Each path below is one point turned by a fixed rotation once a step. After each direction that follows a path, write how fast that rotation turns it, in deg/step (0 if it stays still).
Each turn is a multiple of 5 degrees from 10 to 175, or 0.
Each row of a path follows its step; steps can be skipped.
Rotation 1:
step 0: [ 28.6   9.3  30.1 -25.7  32.4 -21.8  23.5  -6.1 -13.1 -35.5 -20.4  23.7
 -25.4 -30.2  -5.9  -1.5  11.0   9.0 -17.2   9.5  37.1   3.8  18.7  11.6
 -22.3  14.6   2.6   0.5 -45.1  19.8]
step 1: [  9.7  37.3  24.5 -11.2  19.2  22.3   6.8  26.3 -10.5 -19.4  11.8  12.2
 -11.4  24.2 -29.4 -14.9  21.9 -16.4  12.4   7.5   2.1  18.8  16.3   6.7
 -12.1   2.6  10.2 -30.9 -19.4  66.0]
step 2: [-11.9  28.7  40.0 -28.3  13.0  -9.0 -16.3  26.3   5.0 -22.0  -4.4   1.5
 -50.2  -4.8 -27.3 -29.6 -25.6 -41.3  24.2  12.1  -1.1  -3.8  10.5 -12.4
  15.4  19.9  -9.4 -16.2  29.0   6.7]
step 3: [  8.4  27.4  44.1 -24.5   6.7 -18.8   0.4 -28.1 -23.1 -31.1 -13.4  16.7
 -51.6 -10.6  -0.5   8.6  -5.7  -3.6 -19.4   5.4  28.8   2.1   3.5  -1.5
 -30.2  24.2   0.0  41.9  12.3  12.8]
step 4: [ 29.7  23.5  17.8 -21.4  -9.2  16.6 -11.5  -1.5 -10.7 -24.6  10.9 -16.7
 -28.3  44.9   5.8  -3.4  24.9   7.8   4.7 -10.0  -0.8  27.0  38.3  14.5
 -28.1  12.6  16.1  12.0   4.7  55.4]
step 5: [  5.2  11.6   2.4 -47.1  -3.8  16.1 -33.7   7.5  18.6 -15.0  -6.2 -22.3
 -57.2   6.5  11.4 -28.1 -32.2 -25.5   3.6   8.1 -24.2   3.7  43.3  12.8
  15.3  14.9  12.5 -20.5  -1.7   5.6]
step 6: [  9.0  32.2  -1.8 -35.5  -0.9  15.8 -11.7 -12.5 -30.3 -29.1 -21.0  23.8
 -50.9 -16.9  25.1  -4.1 -10.9 -12.8 -52.2  33.0  -2.8  -6.2   4.6  20.1
 -10.6  14.4 -12.6   9.5  -7.3 -18.7]
step 7: [ 22.7  18.6  -1.7 -16.7   9.9  16.3   3.0  27.5 -27.2 -55.3  10.6 -14.1
  -9.4  27.0  18.7  -3.8  34.8  14.4 -11.0  21.9 -19.4  22.3  -2.7  37.7
 -29.0  21.4 -23.0   3.9   8.7  20.4]
step 8: [-22.6 -16.2   7.5 -44.9  19.3 -10.4 -15.5  27.5  26.2 -35.8  10.6 -42.2
 -21.2   2.4   9.9  -5.6 -21.7 -18.9  11.8  32.6 -32.7  13.2  -1.5  32.6
  -8.8  22.4   7.0 -12.3   2.6  21.9]
step 9: [-35.9  -7.9  14.2 -46.2   3.1  13.5 -17.7 -16.9 -16.6 -13.8 -10.0  -1.5
 -21.6 -18.7   3.6  -2.5   3.3 -35.0 -51.8  39.1   0.2 -28.1 -16.9  18.6
 -20.8   2.9  18.6  15.4   7.1  17.9]
step 10: [ 17.6  -2.7  -6.8 -12.0   9.5  32.5 -21.5   0.4 -43.9 -45.6   8.4 -34.7
  -4.6  34.2  -3.5 -19.8  41.3  -6.8 -15.9   3.5  13.0 -30.0 -17.9  10.4
 -10.9   8.0  -3.4  23.8  24.6  21.5]
Speeds:
[ -4.8   3.2  -8.5  -2.7   4.5   0.9  -1.6  -4.5   3.7   4.4  12.8  18.5
  -8.5   0.8   5.0   9.8 -13.2  -4.6 -13.6   0.8   9.6   8.7 -15.3  -4.8
 -14.4  -1.9  11.2   9.8 -19.1   0.7] | 125
[  0.4  -6.1   3.3  -0.8  -9.8   0.5 -13.8 -18.8   1.9   5.6  -0.7 -13.9
  -7.1  12.8  -1.5   1.5  -1.5  -5.1   1.6 -16.0   9.2  -7.9   2.6 -10.7
  -0.4  -2.1  12.8  20.3  13.4   6.3] | 55
[ -8.9 -15.9  13.0  -4.8   7.9  -9.3   0.6   5.2   3.5  -5.7  -2.2   0.5
   7.6   2.7   3.5  11.4   6.8  10.0  -1.4 -15.1 -10.8  11.5  12.1  -6.4
 -19.3  15.0   1.2   4.9  -2.6  -9.4] | 90
[  7.0  -0.5   8.0   3.3 -11.2   8.0 -17.9  -4.2  17.2  13.2  -3.7   3.9
  14.2  -5.4   1.4   4.9  -6.8  12.1   5.1  -7.3   5.5  -4.4 -14.4   3.2
 -10.4  -0.1 -18.3 -10.1  -0.6  -1.0] | 0
[  2.6  13.2   2.8   5.8  22.1   7.2   8.0  -0.6  -0.1   0.3  15.2  -9.4
   2.2  17.0   9.4  10.3   0.5  15.5  -9.2 -12.1   0.7  -7.7  -3.3   0.4
   5.4   0.8  -0.8 -10.9   4.8  12.1] | 115
[  0.3  10.1  11.9   6.6   3.2   9.4  -2.7  -8.6 -13.9   8.6   8.9   4.3
 -10.0  -9.8  -6.3   1.7  -3.3  11.5  22.8   7.5   9.3   9.0  10.7 -12.9
  -2.3  10.1   8.4  -8.0  -0.1  -3.8] | 25
Rotation 2:
step 0: [ 24.7 -21.7  -7.6 -13.1  23.4 -10.9 -24.7  -1.3 -26.9  30.2  -0.4  29.1
   6.3   3.6  31.6 -43.7  28.9 -44.9 -11.9 -36.6  23.1   4.0 -19.8 -20.6
 -42.5 -35.1  -1.6 -40.5  -4.7  32.3]
step 1: [ 30.9 -19.4 -35.3  17.9 -30.2  31.9 -10.2 -43.1 -15.1   7.1   1.2 -12.2
 -15.2  32.6  10.9   3.5  17.9 -39.0 -21.4 -16.0  -6.0   2.7  27.0  29.2
 -22.2 -34.9  20.8  13.5  41.5 -55.3]
step 2: [ 53.1  -4.5  -2.0 -30.6 -13.1  -8.4 -56.3  -5.5 -15.7 -51.1   8.4   5.0
  28.1  14.1 -39.0   3.2  -2.6 -23.1 -16.2  24.4 -25.1  -4.9 -28.8 -40.1
 -45.8 -15.1  -6.6  13.0   6.1   2.4]
step 3: [ 29.3  -9.4 -65.5 -24.5   5.4   5.9 -11.2  11.9 -61.4  25.0  -9.2  16.3
  28.7  -0.2  -7.5  -1.5   3.7  -1.0 -31.9 -22.9 -19.1  20.0  24.7   5.7
 -12.1  41.7 -31.6 -31.4 -21.9 -34.0]
step 4: [-25.9 -18.9  17.7   6.9  14.9  12.8 -27.4 -43.2 -51.3  43.0  -9.6   3.3
  36.5 -14.8 -16.2 -12.2 -29.8 -52.7  12.9  34.2 -10.1 -26.2  16.1 -22.9
  -9.3 -11.2   8.1  16.7   5.5 -39.9]
step 5: [-22.9 -34.1   4.4 -39.3 -68.1  34.2 -20.1  16.3 -11.0  -5.1 -29.9  -0.2
  10.0  15.6 -21.7 -39.6   5.3 -33.3  -2.3  -7.5 -39.4 -24.1 -29.0  28.7
 -21.8   2.2   1.3 -33.7 -18.0  16.0]
step 6: [  1.8 -17.0  15.1 -50.5   9.9 -46.5  -8.6  -3.7 -26.7  23.4   0.2 -24.0
 -30.4  60.0 -15.0 -42.2  -0.4  -3.8 -10.4   8.1 -22.2  13.8  51.5  12.6
 -19.9  -4.9 -12.1  12.2 -17.6 -37.4]
step 7: [-22.1   1.7   3.8  36.1 -10.5 -23.5 -88.8  25.4 -36.0  -4.9  -7.3 -23.3
  33.5  11.8 -19.3  -6.9   1.3 -23.9  -6.9  -3.5  15.0 -12.9  26.1  41.9
 -14.1  11.7  -8.0  24.0   8.9  20.0]
step 8: [-32.6 -11.3  20.9 -10.4  13.7  24.6 -44.6  16.3 -35.6  -1.1   8.6  55.8
 -16.8  38.6  29.6 -14.8  48.0 -24.7  12.3 -19.9  -9.4  21.6 -21.7 -10.1
  -5.0  -9.7 -42.3  -9.6 -15.0 -26.8]
step 9: [ 10.3 -29.5   5.2 -12.5 -13.0  31.7 -29.7  -6.3 -21.9  25.8  45.3  12.5
 -24.1 -23.1 -51.4 -15.2   9.7 -12.2  10.0  -5.6  17.1  47.0  34.3  45.5
 -23.0 -36.9  25.6   9.9  17.7 -17.5]
step 10: [ 15.5  26.3  38.1 -14.8 -37.0  16.0 -50.7  31.1 -12.5 -10.1  25.0 -16.7
  12.4  42.1 -32.2  53.3   0.9 -25.5  -4.2   3.5 -35.2  17.0 -13.0  -8.3
  15.9  15.4  19.2  -0.3  -2.1 -35.6]
Speeds:
[ -5.8   6.7   7.2  13.4  -7.4  -6.7  -1.5  -5.8  -2.7  -1.1   6.3  -9.0
   8.1 -13.9  -5.2  -3.6 -11.1  -1.7  -4.4  14.1  -4.1   1.0  10.8   5.9
   4.1 -10.7  -0.7  11.6  28.1  -7.4] | 135
[ 12.9  17.3 -10.9   0.0   0.4   2.2 -10.2   0.5 -19.4   1.2   1.6   7.8
 -21.2  -3.1   2.7   5.7   2.0   4.2   5.6  -5.1  -3.6   7.0 -14.3  -3.4
   0.6  -3.6  14.5   8.4  13.9   3.3] | 45
[ -4.9   3.7 -14.0  12.6 -24.4   0.0   2.6   5.1   3.1   6.8   2.1  -7.0
  -0.8   7.2  13.2   4.2  13.3  -1.5  -3.0   1.6 -11.6   9.3  -4.6   3.9
   9.5  14.9  -5.6 -12.2   3.6 -13.0] | 160
[ -1.2   1.7   0.1   7.9   7.1  18.3  -0.3  -1.7  -5.5  -4.8  17.0 -16.8
   1.1  14.8  -6.6  -1.6  -1.9  -8.0  -4.0  12.3   5.4 -13.5 -20.8   0.7
   4.2   9.5  -5.6   4.6   1.8  10.3] | 130
